(in the rows, 128 means zero)
Named turns come first, each shown by rows before and after it. Which turns, in which order, take the first row of each pair that follows to the second? Write the first one first, as in the answered first pair.
turn Z58:
[117 108 111 153  92 104 114 109 152 123 138  99  98 132 161 113 133 120
 122  78 143 117  79 120 138 155 172 157]  ->  [ 87 135 124 117 141 141 128 108  98 124 172  94 121 120 151 153 121 133
 129  92 115  83 128 133 184 138 178 118]
[132 121 133 122 164 155 132 183 121 126  87 148 141 124 109  93 120 130
  86 149  96 107 135  93 119 132 136 116]  ->  [136 110 129 125 147 146 131 179 137 122  84 142 139 127 116  82 118 125
  87 147 101 120 125  84 113 137 136 125]
[124 167 137 137 143 150 129 117 111 142 142 116 136 107 108 160 119 130
 146 134 121 106 152 135 149 111 115 116]  ->  [155 153 131 167 113 128 121 118 134 155 110 129 120 112  96 138 129 122
 154 125 139 135 117 129 103 112 104 132]
[140 138 123 130 142 138 138 129 125 145 124 132 120 122 120 150 130 130
 136 138 117 128 135 128 115 116 115  98]  ->  [150 127 116 138 116 124 127 132 155 135 122 128 111 128 128 126 132 125
 131 129 126 140 113 120 100 125 114 124]
turn Z431:
[107 116 114 108 107  94 110 125 124 156 143 116 132 123 151 104 130 124
 124  95 113 122 127 120 139 157 141 156]  ->  [116 128 120 114 127 108 117 126  90 186 137 117 139 109 122 136 131 131
 135  96 100 117 152 122 137 132 126 120]
[123 148 124 146 102 184 154 130 120 152 126 140 135 104  85 114  96 130
 136 118  95 150 162 122 142 163 119  96]  ->  [121 147 135 159 124 182 162 139 121 109 146 158 110 119 107  93  75 134
 128 128 109 141 149 125 135 162 121 111]
[138 113 145 153 131 116 139 143 142 102 121 132 100 136 125 108 118 129
 137 134 133 142 108 105  95 135 123 143]  ->  [141 108 130 142  97 107 128 130 158 134 104 116 116 129 117 122 135 117
 141 121 128 145 112 100 104 142 128 137]
[150 127 125 135 122 131 121 124 121 175  83 128 142 110  90 148 149 125
 137 118 122 142 128 125 109 118 111 106]  ->  [144 129 152 156 168 147 142 145 101 120 108 157 108 132 103 133 126 149
 135 135 136 130 129 133  96 109 108 107]
turn Z217:
[144 146 114 142 131 114 156 128  81 152 137 112 121 136  97 138  94 139
 135 104 107 142  98 125 133 137  85 129]  ->  [137 140 114 141 127 110 151 132  97 121 148 115 104 150 123 110  84 139
 123 103 116 144  90 130 133 145  97 149]
[157 131 134 160 145 138 148 132  98 158 104 164 117 116  75 148 153 138
 146 144 103 148 133 122  97  89 106  99]  ->  [137 113 139 157 142 124 153 139 148  74 136 159  88 150 147  78 124 138
 115 141 141 141  90 133 102 127 139 156]
[136 125 109 112  99 128 102 127 141 164 113 139 152 100 102 172 153 127
 124 118 109 119 146 113 130 126 126 122]  ->  [134 130 146 143 159 145 131 145 111  94 141 180 114 116 120 149 123 154
 118 140 130 112 144 121 116 112 118 128]
[159 115 108 136  69 117 123 132 178 139  98 127 129 149 117  77 136 117
 114  99 132 147 101 121 102 147 109 153]  ->  [168 132 126 159 105 133 132 138 125 163  93 155 132 135  66 122 141 129
 140 112 114 149 129 120  90 105  83 109]
turn Z78:
[109 126 142 142 124 127 147 133 150 111 121 129 107 152 148 103 111 130
 127 120 111 115  88 135  86 144 113 155]  ->  [ 94 138 125  97 113 133 129 114 136 166 123 105 148 127 130 150 127 118
 134 106  87 106 118 133 126 140 122 121]
[105 150 106  93 113 139  94 137 163 170 131 107 163 116 123 138 159 125
 142 117 114 112 158 125 166 134 142 135]  ->  [146 141 136 175 154 144 116 165 134 129 118 175 110 126 100 115 154 145
 155 137 134 136 133 114  87 100  99 138]
[116 119 142 114 137 130 131 129 152  71 155 143 118 166 177  79  97 125
 113 119 136 125 118 129 129 150 144 150]  ->  [112 133 126  89 138 154 120 113 102 159 133 124 174 127 115 155 125 122
 136 123  93 118 172 120 160 124 126  85]

Each pair is two turns apart.
[ 89 123 152 102 150 131 142 134  97 109 150 107 142 100 131 137 101 151
 147 162  64  94 155 102 140 104 142  96]  ->  [126 103 159 170 132 108 142 150 130  85 125 143  95 115 128  93 107 153
 148 159  87 131 105  92  69 103 120 132]  Z58, Z431
[123 133 126 142 152 151 137 128 108 118 143 137  99 129 139 143 120 162
 132 164 135 121 121 142 128 111 130 122]  ->  [107 135 112 114 137 151 125 118 112 138 145 112 115 123 145 161 125 156
 132 157 126 108 128 145 154 113 135 113]  Z217, Z58
[145 122 147 165 118 125 121 127 135 146  96 141 113 122 100 138 140 129
 140 135 130 140 113 116  87 102 112 122]  ->  [ 93 135 138  92 135 141 120 117 137 129 146 101 138 127 148 142 116 133
 121 136 125 105 144 134 173 129 151 126]  Z78, Z58
[169 126 113 127 100 104 123 102 137 178  80 119 139  87  83 123 154 126
 130 134 130 158  98 139 125 128 119 127]  ->  [169 119 133 148 129 104 137 121 142 104 106 144  97 111 123  73 127 142
 116 145 157 154  80 149 104 138 126 155]  Z217, Z431
[122 122 129 146 130 111 118 110 158 151  95 140 107 122 123 115 135 140
 129 132 111 124 123 118  89 124 111 130]  ->  [118 127 124 136 124 113 113 105 151 161  97 132 120 114 112 129 138 137
 133 127 109 118 129 121  99 124 108 128]  Z78, Z78
[104 123 128 117 163 154 138 150 107  64 147 142 109 170 160 125 118 123
 102 141 115  89 158 137 142 115 137 146]  ->  [111 118  90  90 101 142 106 126 126 155 108  98 158 140 123 165 157  98
 113 117  93 101 168 126 161 121 139 123]  Z431, Z431
[155 130 131 163 134 146 130 137 107 111 108 146 104 140 104 113 143 137
 134 140 137 145 103 131 103 112 111 132]  ->  [116 141 129 113 154 155 130 131 105  85 153 119 110 142 142 116 118 139
 120 143 132 111 122 139 158 133 140 135]  Z58, Z58
[128 142 115 110 146 156 130  95  86 193 123 126 166  93  74 189 146 132
 160 135  98 126 169 119 146 107 120  71]  ->  [154 122 150 196 178 141 155 132 106  96 130 193  81 129 107 109 116 153
 150 154 145 146 116 124  70 106 106 124]  Z431, Z58
[107 111 129 110 114 132 125 112 165 106 131  78 132 127 168 104 120 127
 149 110 138 139 102 115 154 147 151 139]  ->  [141 110 129 145  97 134 118 115 146 155  89  89 141 110 119 135 141 122
 167 110 125 157 107 103 116 120 123 113]  Z217, Z58
[105 121 113 121  69 104  99 121  87 172  82 151 170 107  83 180 135 140
 118 122 109 150 143  99 170 159 108 125]  ->  [ 90 113 106 100  52  92  94 117 133 147  99 127 158 121 134 145 122 133
  98 115 122 148 122 103 188 184 133 156]  Z78, Z78
[157 120 153 166 152 112 148 139 128 108 132 156  82 124 139  97 121 131
 122 135 151 147 119 106  92 108 116 122]  ->  [160 119 121 145  98 101 123 119 141 186 103 121 124 103 109 130 149 107
 129 114 137 155 132  99 108 117 117 107]  Z431, Z431
[120 146 132 109 120 145 134 116 109 137 134 136 147 116 105 174 120 133
 127 125 106 117 157 144 130 109 107 104]  ->  [144 129 138 153 112 128 137 122 130 103 123 169 104 132 116 126 110 134
 123 125 133 137 121 146  83 109  94 137]  Z58, Z217
[133 142 125 143 139 148 138 125 128 162 111 130 150 126  93 138 135 113
 132 119 123 137 128 130 126 116 112 114]  ->  [118 141 113 117 126 145 126 117 146 167 118 109 155 125 111 137 136 107
 122 108 121 132 126 135 149 138 130 118]  Z78, Z78
[139 130 132 158 145 126 155 157 121 103 118 152  91 167 110 130 129 133
 116 144  99 149 104 118  77  87 121 145]  ->  [121 131  94  89  87 114 123 132 150 162 112  91 148 153 112 154 153 109
 112 112  83 137 114 113 131 121 149 137]  Z431, Z78
[106 130 157 158 157 135 159 129 122  93 162 137 102 140 142  94 113 129
 113 102 132 121 145 115 119 140 146 127]  ->  [109 117 142 150 117 117 140 121 155 111 143 116 106 140 147  84 124 116
 112  85 135 135 130 115 118 156 159 145]  Z58, Z431
[120 153 116 105 139 132 105 129 148 136  82 118 185 147  83 140 130 103
 136  76  90 169 131 109 123 118 126 151]  ->  [129 144 141 141 167 131 124 150 143  86  90 148 146 161  97 104 110 118
 132  85 111 176 112 115  95 117 117 168]  Z217, Z58
[102 128 148 147 157 124 141 136 109 101 137 166 107 128 141 104 111 131
 145 142 151 127 116 133 137 133 132 115]  ->  [108 128 123 119 104 111 112 114 133 173 102 127 145 110 119 134 145 105
 152 125 131 139 121 123 152 139 135 111]  Z431, Z431
[128 137 119 109  98 126 112 118 146 148 121 108 147 126 127 132 137 112
 128 128 126 135 123 114 150 130 133 124]  ->  [131 127 126 121 104 116 113 119 157 125 124 118 126 135 144 111 131 112
 122 130 136 130 111 116 134 139 137 142]  Z78, Z78
[ 99 129 131  84  83 138 111  91 156 152 130  93 157 136 129 170 144 130
 107 138 111  94 141 131 193 112 157  69]  ->  [ 89 125 153  95 123 148 134 106 152  80 168 117 125 161 168 137 111 148
  90 160 131  80 130 145 189 118 169  90]  Z431, Z217
[ 79 135 161 191 152 143 130  83  85 164 102 141 116 131  69 151 159 166
 165 100 102 102 136 133 168 112  74  99]  ->  [106 112 163 220 118 112 125  89 136 146  76 159  84 143  87 111 159 156
 158  89 124 127  88 121 120 126  73 145]  Z58, Z217
[117 139 133 107 149 143 134 115  99 145 138 131 142 120 122 145 130 134
 131 130 110 108 154 132 151 128 124 106]  ->  [113 136 130  93 143 136 129 115 121 127 148 121 139 129 150 125 126 130
 121 124 122 104 146 139 160 142 139 128]  Z78, Z78
[146 140 134 144 134 154 127 126 117 177 136 137 143 121 113 133 107  92
 146 128 132 128 122 103 130 123 113  88]  ->  [124 138 146 132 153 158 131 125 131 128 163 137 126 137 151 107  86 103
 134 135 141 117 114 113 148 141 138 111]  Z78, Z58
[106  85 181 183 153 163 185 109  90  63 176 149 122 135 144 124 116 168
  94 155  99 127 138 153 127 123 111 133]  ->  [ 99  87 135 128  80 148 139  74 124 173 130  89 191 104 110 174 161 134
 103 124  66 131 153 141 160 135 119 113]  Z217, Z431
[129 106 112 134 106 110 118 136 113 132 135 108 159 118 128  94 132 133
  83 123 144 104 140 164 156 162 170 169]  ->  [134 114 138 163 157 132 139 150  76 107 147 140 135 119 113  98 120 152
  88 147 140 102 152 169 144 139 150 152]  Z217, Z217
[128 133 120 115 147 159 139 119 108 137 159  94 147 113 131 160 124 136
 120 132 119 136 159 112 151 125 123 114]  ->  [149 108 107 139 100 126 128 122 161 130 129  98 129 121 140 116 132 119
 106 119 138 163 113 104 113 138 121 152]  Z58, Z58
[161  82 111 135  85  98  84 107 133 151 118 142 131 133 155 110 135 103
 145 104 141 154 121 106 102 117 113 125]  ->  [161  86 130 158 130 117 109 125 105 118 132 169 105 143 148 109 116 120
 147 125 142 149 123 107  83  96 102 118]  Z217, Z431
[144 127 139 133 130 105 146 134 132 119 106 113 158 135 138 116 111 129
 116 154 158 141 118 135  90 150 102 129]  ->  [128 138 146 116 156 120 152 135 105 114 122 108 164 130 140 136 102 135
 121 164 143 126 144 136 113 144 108 112]  Z58, Z58
[121 135 130 154 102  94  94 117 116 125  91 102 125 110 124 142 147 108
 123 117 118 137 100 104 116 124 120 123]  ->  [117 134 152 169 138 103 111 130 101  82 107 126  95 127 131 122 131 127
 119 128 130 129  99 117 106 113 112 126]  Z431, Z431
[116 135 157 136 184 159 125 130 101  94 134 156 135 127 115 134 112 146
 131 133 119 142 143 128 120 112 118  93]  ->  [136 108 127 146 113 115  98 124 169 109 103 134 129 132 136 100 126 125
 121 107 136 170  99 118  93 141 128 139]  Z58, Z217
